Each row of R is roughly a mix of the hidden directions of one of 4 groups.
R:
[[  9  25   1  42  -4 -29 -14   8  -1 -29]
 [ 24  14   9  32 -10 -15  -7  31  16 -30]
 [ -5 -19  30  18  15  35  20 -21  -9 -19]
 [ 29 -32 -16 -19  10 -25  13 -15   2  28]
 [ -1 -11  17 -26  21  35 -39   9  -5  -5]
 [ 30   3 -35  -9  10  12  24 -27   1  25]
 [ 32 -34   6  14 -13 -14  21 -19  24  17]
 [-16  26  16  -4   8  11 -12 -32 -23  36]
 [  1  28  40  -5  -6  -8  -2  25  -2  35]
 [ 25   8 -21   3   5  -3 -32 -14 -21  40]
 [ 14  -5   0 -19 -29   3 -13  51  15   4]
 [-29  11 -27  10  -1  14  -6  24 -36  22]
 [ 16  25  -5 -27   1   1 -40  14  31  -5]
 [-18  18  -9   2 -14 -19   3  23  44 -25]
 [  2 -22  21  -3 -34  14  12  21  28 -26]
 [  4 -34 -35   7   8 -12  41   2   3   6]
 [ 31 -11  -1  37   3   8  39  -7 -15 -11]
 [  1  39   0   2  17  -4 -11  37  32   3]
 [ -6 -15  -8  22 -30  19   7  21 -29 -32]
 [ -1  26  42  -2   3 -16   2  20 -19  30]
 [-24  20 -22  20   0  31 -36   1  -4  15]
 [ 20  20   8   8  -8 -17 -10  51 -17 -14]
 [ 35  -9  23  35 -25 -14  -3 -13  14  13]
 [ 25  28 -13  13  -5  31  25  -5  28 -16]
 [  8 -15  -3  27 -25 -23  17  -5  43   2]
 [ 25  12 -23  23 -30   2  -6  30 -21 -18]
 [-17  15  24   7  15 -19 -28  -7 -22 -37]
 [ 28  27  14 -26  20 -20  11  -4  30  14]
 [ 32 -16  32   4  16 -23  24   6 -26  -3]
 [ 33  -1  24  14  21  16  -9   3 -21 -36]
 [ 14   7 -15   6  31  -9  -4  26 -32  33]
 [-43  -2   2 -33  -4  -5 -26  22 -14   9]
 [ 26 -29 -12  28 -31 -21  -8 -15   8 -16]
 [-21  -6 -11  10 -28  -5  15  27 -43  -5]
 [ 33  10 -10   1 -14   4   2 -31 -27 -34]
 [ -8   3   9   9  24 -24 -24  16 -11 -45]
 [ 29  17  -4   9  20   8  -8 -30  42   7]
 [ 29 -27   7   8 -16   3  -6 -39  19  23]
 [-37  38  -7  17  -3   5  -7  21  23  11]
 [-29 -22  -5  19 -35  -5  14   3 -33 -11]
 [ 27 -17 -37   2   4  -3  25   8  28  23]
 [-18  16   2   4  47   0  30  12  18  16]
 [-11 -36   3  -1  16  11  29 -13 -23 -33]
 [  2 -14  23  31 -27  -2  15 -26  18  27]
 [-22  27 -20   5  14  21 -19  33   0  26]
 [ 48 -14  29   8  15 -17  10   6 -15 -13]
 [  1 -21  -5  21 -27  26 -23 -29 -22  15]
 [  1  12 -16 -22  -3  29  28  -1 -42  11]
 [  2 -35  20  27  -7  11  25 -16 -18 -26]
 [  3  11  44  21  -2  10 -28 -27 -13  -7]
 [-14  -2 -23   7 -22  -5  -2  52  22   0]
 [ 13  19  34  17  43 -10   2   0  19  -6]
 [-10   0  -4   2 -16  29  30 -16  45   2]
 [  1   8  -9 -28  16 -20   6  26 -21 -41]
 [ 14  22  15  14   8  -1   0  18  46  28]
 [ 12 -12  23   5 -41  33  12 -16  10 -18]
 [-14 -36   9  -1 -34  -4  -5 -10   9 -38]
 [-13   2 -11   0 -10 -16  -7 -46  22 -33]
 [ 28   1  -3  13 -28 -10 -49  -6   0  -9]
 [-31 -39   1  -4  -1 -25   0  -3  19  30]
 [  7 -20  -5  23 -20  -2  30 -33 -17 -27]
 [ 40 -36  -1  19 -17 -22   2 -19   2  -4]
 [  0  23 -22  -9   5 -38  12   0   3  42]
 [ 18  -7 -14  20  27 -16 -30  17 -14  31]
 [  7   1 -20  -6  18   6 -23 -24  48  10]
 [ 37  -4  22 -23   5 -12  13  39  -4  -6]
 [ 26 -21  -6 -13 -16   9 -29 -19 -27 -29]
 [-33  17   8  19 -17  -9   8 -28  32 -18]
 [  5 -17  -5 -13  23  39 -15 -38  -7 -11]
 [-18 -24  -9  11   7   9  24 -20  40 -24]
 [  0 -34   3  10  -4  35  -8  11 -10 -40]
 [ 40   1  -1  18  25 -10  21  12  33  -9]
 [ -3  25   3  16  -3 -28  13 -44  16  20]
 [ 21 -22 -12  -2   7 -17  -9 -28  46  -3]
 [ -9  36  27  19   7 -30   1  -4  13  29]
 [  4   3  19 -20   4   7 -26 -25  46 -13]
 [-32 -20  -8 -13 -19 -12   6 -32   2  34]
 [ 52 -10   1  15  35   2  -3   8  -3   2]
 [  0 -36   8  17   4 -21   3  -8 -16 -45]
 [ -4  -8 -21 -17  37  -4  13  20 -40  -1]
 [  4 -12 -23 -18  -5  -6  14 -13  -7 -54]
 [-21  14  12   1 -15  24  10 -11  41 -31]
 [-10 -11 -37   2 -14   9  31  -7  19 -34]
 [ 23 -21  15   1  20  26  21 -14  25 -29]
 [ 29  22 -29  20  10 -13 -24  14 -22 -18]
 [-37  25  -6  15 -39   5 -18 -12 -10   5]
 [-10   5 -39  19  -9 -24   9   6 -22  34]
 [ -6 -22 -10 -13 -36 -41  12  17  -9 -11]
 [  9  14 -19  -5  47  25 -24  13  -9  -2]
 [-29  -1  -8  27 -21  19  35 -27  -1  -3]
 [-14 -19   0 -34  32   6  13 -28 -11 -24]
 [ 23   5  12 -21 -15  12 -17  28 -35  25]
 [-19   2 -24  38  -8  12 -22 -10 -21  29]
 [ 17 -25  21   7 -22  20 -11  -2  42  15]
 [ -5 -33 -15  -4 -13  10   9  14  37 -34]
 [-28   4  10  -8  29  20  32  12  10  30]
 [  1   3 -13 -16  46  36  -9   7   3  21]
 [-22  -6  50  -3   2   4  11 -19  21  21]
 [ 38 -12  12 -10  12   7   4  -9  39 -28]
 [-17 -12  -7 -14 -42   5 -13  12  14 -38]
 [-18  41  32   1 -14 -13  25  19   8   2]
 [ 18  32  -3  -3   2  32  28  23  23 -13]
 [ 16 -44   1 -11  -8  -5  22 -17 -30  19]
 [  4  -5 -11   3  35  -8  19  26  40  16]
 [ 25 -28 -40   1 -25 -11  20   2  13  -8]
 [-20  14 -30   3 -10  -6   2 -31  37  22]
 [ 17  13   7  37 -17 -24 -25  -7  -8  30]
 [ 14 -12  14  -3 -14  -7  19  31  12  46]
 [-23  26 -43  -8  13 -14   4  22  10 -17]
 [-31  34  -8   1  19  21  -7  36   0   6]
 [-29   7  -4 -14   6 -13  17  37  19 -32]
 [ -6 -13 -49 -10  30 -16   6  17  11   8]
 [ 25   0  -1 -26  24   4 -14 -23  34 -23]
 [  5   1 -20  44 -17  -1 -29  -7 -15  25]
 [  2 -43  21  -4  20  -6 -36 -16   3  -9]
 [ 15   6   7  30 -19  -5  -3  45  27   3]
 [ -7   0 -30  12  35 -31 -24 -20 -10 -12]
 [ 33 -26   5  10 -36 -16  -8  24   7  18]
 [  5   8  13  35   1 -30 -24 -29  24   6]
 [-32  18  -9 -10 -43   9   2 -18  -8  23]
 [-11  -1  39  -1  24   7  20   0  35  22]
 [ -4   8   0  31 -27 -25 -11 -30  11 -30]
 [ -8 -17   7  30  -7 -22  33 -23   5  32]
 [ -1  28 -15  13  -6 -32  34   2 -10  31]
 [-28  40  -2   3 -31 -13   4 -30   1  -3]
 [-22  27   3  11  12   0   7  -4  51  16]
 [-13   0   2  24  13   4  18 -54   4 -13]
 [  6 -27  22 -18   5  -7  -9  46 -22  -6]
 [ -4 -15   0 -23 -14  23  19 -37  -6  34]
 [-26  36 -21 -19  33 -10  -4  20  -4   6]
 [-25   7  -6 -36   0  39  26   5  10   8]
 [  9  34   9  25  -3 -18  -7  39  23   6]]

Which row in each list fits none of the groups? There is exactly one, and every other row fits one group, some only roughly.
- Q608: [ 19 -21 -19  12 -33  -8 -29 -29 -15   5]
- Q851: [  7  13   1 -28 -16   1  22  47 -10 -19]
- Q495: [-40  -3 -14  15  -6 -16  -8 -29 -34   3]
- Q469: [-16 -49   3  -2   9  -2  -2  19 -35 -10]
- Q433: [-11 -25  36 -13   8  28  18  -3   1 -33]
- Q551: [29  0 -4 -8 14 42 15 31 12 14]
- Q580: [ 14 -22  -3 -21   1   4  36 -42  13  11]
- Q520: [  8 -42   1 -21  -2   3 -20  -1  28 -31]
- Q943: [  3  20  17   8   1 -25  13  53  -3   5]
- Q574: [ 25  -2 -26  -6  13  14 -36  15 -33  -8]
	Q495
- Q646: [ 20  15  19  12 -34  28 -11 -34   4   8]
- Q607: [-11  -7   1 -12  12  10 -31 -11 -34  40]
- Q246: [ 21  10  -4  26 -11 -16  21 -24 -19  37]
- Q354: [-33  20  -4  -3   8  15  44  -6  12 -22]
- Q284: [ 19  -2  -1   6 -21 -19  26 -27  17 -39]
- Q343: [ 22 -10  16  19  -8 -16 -40 -14 -29 -12]
- Q420: [ -3  19 -19  20  10  -9 -30 -44  14  -9]
- Q501: [-31  23 -27  27  -2  11  -5 -24 -27   2]
- Q855: [  1 -12  23 -19 -19  33  -9 -23 -37   3]
- Q399: [  2  19   6 -11 -42  22 -14  13  32 -17]
	Q501
- Q845: [-10   5 -28  30 -16 -16 -22 -36  13 -13]
- Q810: [ 28 -11  27 -15  26  40   6  -9  13  -2]
- Q82: [ -3  -8  12 -20  18 -20 -17  25  13 -44]
- Q533: [-24  15 -32   6 -31 -18 -31   3   1  18]
- Q667: [-34 -29  19  -6 -30  -6  -2 -11  17  27]
- Q842: [-11 -34   7   4  34  22  33 -11 -14   0]
- Q544: [-14  -3  10  18   0 -16  10  10 -51  27]
- Q116: [-12 -30  21  13  -5  30  18 -20 -13  32]
- Q348: [ 11  16  30 -35  18 -12 -19  -6  31   6]
- Q556: [ 20  -1 -10  -7  12  -1  -6 -47 -25  28]
	Q82
- Q142: [  7 -12 -24  14 -37  -6  10  30 -22 -23]
- Q186: [ 22   7  -3  17 -13  13 -36  11 -37  22]
- Q19: [ 22  49  28  13  -9 -11 -15 -14  -3   3]
- Q696: [  3  14   7  -3 -14 -42  22   5 -32  27]
- Q227: [-34  12 -15 -14  11  17 -10 -34  18 -26]
- Q982: [ -8 -26 -45  12  13 -19  18 -20  12 -12]
- Q432: [ 34 -19  15  -4  17 -36 -25   5 -11  17]
- Q507: [ -1  11 -19  12  30 -21 -32  26 -11 -25]
- Q476: [  5  12  45  11   8 -32 -23  13  -7  18]
- Q547: [ 11 -35  14  -9 -21 -36  19   8   2 -24]
- Q921: [-50  17 -14  22  -9   0   6   0   3  29]
- Q3: [ 36   8  -6 -13  16 -29 -10 -17  -3  36]
	Q3
- Q8: [  3  -2   9   9   2 -48  40  18  -4   2]
- Q521: [ -1  26  19  27 -16 -14  19 -36 -22  -8]
- Q659: [-20  -2 -38  -4 -13 -25  -6  25 -20  25]
- Q243: [  6  37   3  22  10 -35 -24 -16  -5  18]
- Q198: [ 18   8   8 -14  12 -18 -43 -21  29  13]
- Q912: [-36  -1 -14  -6 -31 -26 -11 -29 -16   1]
- Q748: [ -7  -1 -22  21   8  11 -33 -43  -9 -16]
- Q314: [-15  27  -8 -12   7 -25   1   3  51  -1]
- Q986: [-28  26 -24 -24 -24 -28  12  -8 -12  -9]
- Q91: [ 40  -4  -2 -16   2 -26 -11 -10   5 -40]
- Q424: [ -6  17 -13  12 -25   8  29 -33  -8 -33]
- Q741: [  0  29  -3  11  24  18  24  14 -33  25]
- Q848: [17 -3 -8 26 19  2 -3 27 -2 48]
	Q986
- Q80: [ 13  -7  16  23  10 -10 -32 -42 -20  -8]
- Q542: [  0  11  26  12 -20 -21 -23  25  38  -6]
- Q904: [-32  32   4  15   5  -2  29 -28  19 -12]
- Q778: [-49  17  -5 -23  -7  -6  15   5   7 -27]
- Q456: [  4  10  44  24 -26 -22  -5  -7   3 -23]
- Q755: [ 10   3 -24  37   2   1  14  25 -15  36]
- Q627: [ -5   4 -12  -8 -18 -28 -15 -29  44   2]
- Q500: [-36 -12  32 -10 -23  -6 -16 -30 -12   3]
- Q109: [ 16  12  25   5 -25 -34 -23  17 -24 -13]
- Q971: [ 25 -17 -13 -21  18 -37  26  18  12   0]
- Q685: [ 21  -9  18  12   3 -36  36  -3  24  15]
- Q578: [-14  19   5   0  24  13  33 -26 -14  32]
- Q100: [  4 -24 -19  11  -9 -23 -25 -10 -24  37]
	Q755
- Q975: [ -7  11 -40   7  -1 -16 -37 -17  -6 -25]
- Q94: [ -5 -44   7   5 -18 -29  15  -3 -29 -11]
- Q978: [-12  -2  -8 -21 -11 -36 -11  12 -44 -10]
- Q447: [ 11   1  -7 -30  11  22 -30  26   5  34]
- Q526: [-17 -16   3  14   0 -28  25  17  27 -35]
- Q516: [-20  15 -11   7  38 -13  19 -22   0  34]
- Q454: [ 20 -25  23 -25  -1 -39  -5  21 -11 -13]
- Q126: [  4 -20 -14  -4 -38 -20 -13 -27  21  23]
- Q322: [-28   0   1   8  -4 -35  43   2  10  18]
- Q240: [  5 -11 -40 -14  -5 -17   0  -6  46   4]
	Q978
- Q159: [-10 -18 -11 -23  19  23 -17  21  41   8]
- Q234: [ -6  13  51  26  18 -12 -16  10   3 -11]
- Q477: [-42   8   7  11 -20 -34  -7  11  19 -16]
- Q29: [-39  27  17 -16  11  -2  18 -31  14   7]
- Q274: [-45   9  -6  -7 -15  35 -25  -7  -1  -5]
- Q97: [ 15  -6  -7  -9 -11  33  -1  23  15 -45]
- Q641: [  3 -26 -15 -11 -24  34  31  -7  26  -2]
- Q839: [-25 -14  41 -15 -13 -15  16 -30  11  -4]
- Q338: [ 12 -44  -1 -26  -9  17 -20  -7  15 -25]
- Q13: [  7 -33  -3 -24   1  40  -5  11  29   1]
- Q419: [-16   3  41   8  29  12   3 -36 -10  -8]
	Q338
- Q303: [-11 -11  21 -24  -3  40  22  29   7 -13]
- Q268: [-11  -2  30  23  -7 -15  -8 -22  29 -35]
- Q974: [ -7   2  14  -4 -21 -25  12   9 -24  48]
- Q479: [ 2 -1 -7 -5  9 28  3 35 11 46]
- Q649: [  0   4  -2  -8   5 -41  28  13 -23  33]
- Q924: [ 13  -4  -4 -28 -10  40  -3  13 -24  32]
- Q309: [ 12  -4 -37 -26  11   8   4 -22 -28 -26]
- Q511: [-29  16  24   0   5   4  48   2  21  -4]
- Q288: [ 21 -45  -6  14  -5 -22 -31   7  14  -4]
- Q762: [-33  19 -22 -32   6  -2 -11  -8  32 -15]
- Q422: [ 24  17  -4  -3  -7   8  33 -47   4  11]
- Q849: [-32 -28  -7 -26  -5 -13  -1 -37 -18  -3]
- Q600: [ 18  16 -44  -4  15 -12 -37   6   9  -5]
- Q226: [ -8  29  11   5   1 -17  20  -7  37 -35]
	Q974
